[[ 31  -9   9]
 [  1  -1   9]
 [ 24 -18  31]
 [ 14  29  20]]
:
[[ 20  29  14]
 [ 31 -18  24]
 [  9  -1   1]
 [  9  -9  31]]

[[-26   0   6  -7  -1  -4  -3  -6   8   5 -15   3   0]
 [ -7  -6 -19  -2   9   2  11  11   4  11 -12  21 -27]
 [  2  -3  -6  -3 -16  23  20  -9   6   2  -2   3  12]
 [  4 -26  -9 -15  -4 -10   4  -2   6  12   3 -11   0]]
:
[[  0 -11   3  12   6  -2   4 -10  -4 -15  -9 -26   4]
 [ 12   3  -2   2   6  -9  20  23 -16  -3  -6  -3   2]
 [-27  21 -12  11   4  11  11   2   9  -2 -19  -6  -7]
 [  0   3 -15   5   8  -6  -3  -4  -1  -7   6   0 -26]]

[[ -6 -16   0 -17  17  -9  28 -19  33 -21  26 -26]
 [ 10  -7   6 -16   3 -16  14 -24   7 -15   6 -14]
 [ -1   4  19   6   7 -12  10   8   2  -7   4 -20]]
:
[[-20   4  -7   2   8  10 -12   7   6  19   4  -1]
 [-14   6 -15   7 -24  14 -16   3 -16   6  -7  10]
 [-26  26 -21  33 -19  28  -9  17 -17   0 -16  -6]]

[[ 31  -6 -19  -6 -25 -22 -26 -10 -23  32 -31  -8  -4  26]
 [  3 -30  21  -5   1 -26  12   8  24 -14 -14   1  22  14]
 [ 28  -6 -10 -30  20  13  10  21  -4  30 -29 -15  -1  34]
 [ 21 -14   3  31  28 -23 -17 -24  12  20  11   9   8  33]
 [-16 -25  13 -17   9  13 -22  17 -27  14  32   2 -22   2]
 [ 28 -23  27   9 -27  33 -21  12  18   8 -21  -2   3 -25]]
:
[[-25   3  -2 -21   8  18  12 -21  33 -27   9  27 -23  28]
 [  2 -22   2  32  14 -27  17 -22  13   9 -17  13 -25 -16]
 [ 33   8   9  11  20  12 -24 -17 -23  28  31   3 -14  21]
 [ 34  -1 -15 -29  30  -4  21  10  13  20 -30 -10  -6  28]
 [ 14  22   1 -14 -14  24   8  12 -26   1  -5  21 -30   3]
 [ 26  -4  -8 -31  32 -23 -10 -26 -22 -25  -6 -19  -6  31]]

[[ 17  16  -4  -8 -12   0 -30]
 [ -4  20  -9  20  11   8  15]
 [ -3   5 -34  31   1  -9   4]
 [  2  24 -19  23   4   5  11]
 [-19  18 -18  -1  15 -18  10]
 [-16   6 -11  -1  16   9  -1]
 [ 27  21 -11  10 -23 -12 -26]]
:
[[-26 -12 -23  10 -11  21  27]
 [ -1   9  16  -1 -11   6 -16]
 [ 10 -18  15  -1 -18  18 -19]
 [ 11   5   4  23 -19  24   2]
 [  4  -9   1  31 -34   5  -3]
 [ 15   8  11  20  -9  20  -4]
 [-30   0 -12  -8  -4  16  17]]

[[ 11  -1  -5  -1 -13 -26   4   8]
 [ 18 -19  -1   7  -2  22   3 -11]
 [ -8  28  -1   4  13 -10  -3  -5]
 [-16 -10  -3 -10   0 -12  -6  15]
 [ 28   8  -3  12   8 -12   3 -11]
 [-14   0  -1   0  10  26   0 -10]
 [  5 -22  -4  -5 -21  -2   6   7]
 [  3 -19  -3  -6  12  -7  -7   6]
 [ -2   9  -1   1 -16 -14   3   7]]
:
[[  7   3 -14 -16   1  -1   9  -2]
 [  6  -7  -7  12  -6  -3 -19   3]
 [  7   6  -2 -21  -5  -4 -22   5]
 [-10   0  26  10   0  -1   0 -14]
 [-11   3 -12   8  12  -3   8  28]
 [ 15  -6 -12   0 -10  -3 -10 -16]
 [ -5  -3 -10  13   4  -1  28  -8]
 [-11   3  22  -2   7  -1 -19  18]
 [  8   4 -26 -13  -1  -5  -1  11]]
---
[[  2   2   9]
 [  1  25   0]
 [-28   4  -4]]
:
[ 2 25 -4]

[[ -3   5  -9   8 -14]
 [ -1  -4 -14   6 -23]
 [  1  -3 -18   6 -30]]
:
[ -3  -4 -18]

[[ 2 27 12]
 [ 4 25 11]
 [ 3 10  5]]
:
[ 2 25  5]

[[-16  25]
 [ 19  10]]
:
[-16  10]

[[  6   1]
 [-12  -6]
 [ -5  27]
 [ 25  -3]]
:
[ 6 -6]

[[  3 -17  20 -16]
 [-23  -9  -2 -15]
 [  8   3  -4 -11]
 [-10   7  -7  18]
 [ 19  -9  32  -9]]
:
[ 3 -9 -4 18]

[[ -5 -11]
 [ 10 -27]
 [-21  27]
 [ -1 -17]
 [ 27  19]]
:
[ -5 -27]

[[ -2 -19]
 [ 17 -26]
 [-27  21]
 [-20  19]]
:
[ -2 -26]

[[-2 18 23 -1]
 [32  4 22  1]
 [19 10 22 -4]]
:
[-2  4 22]
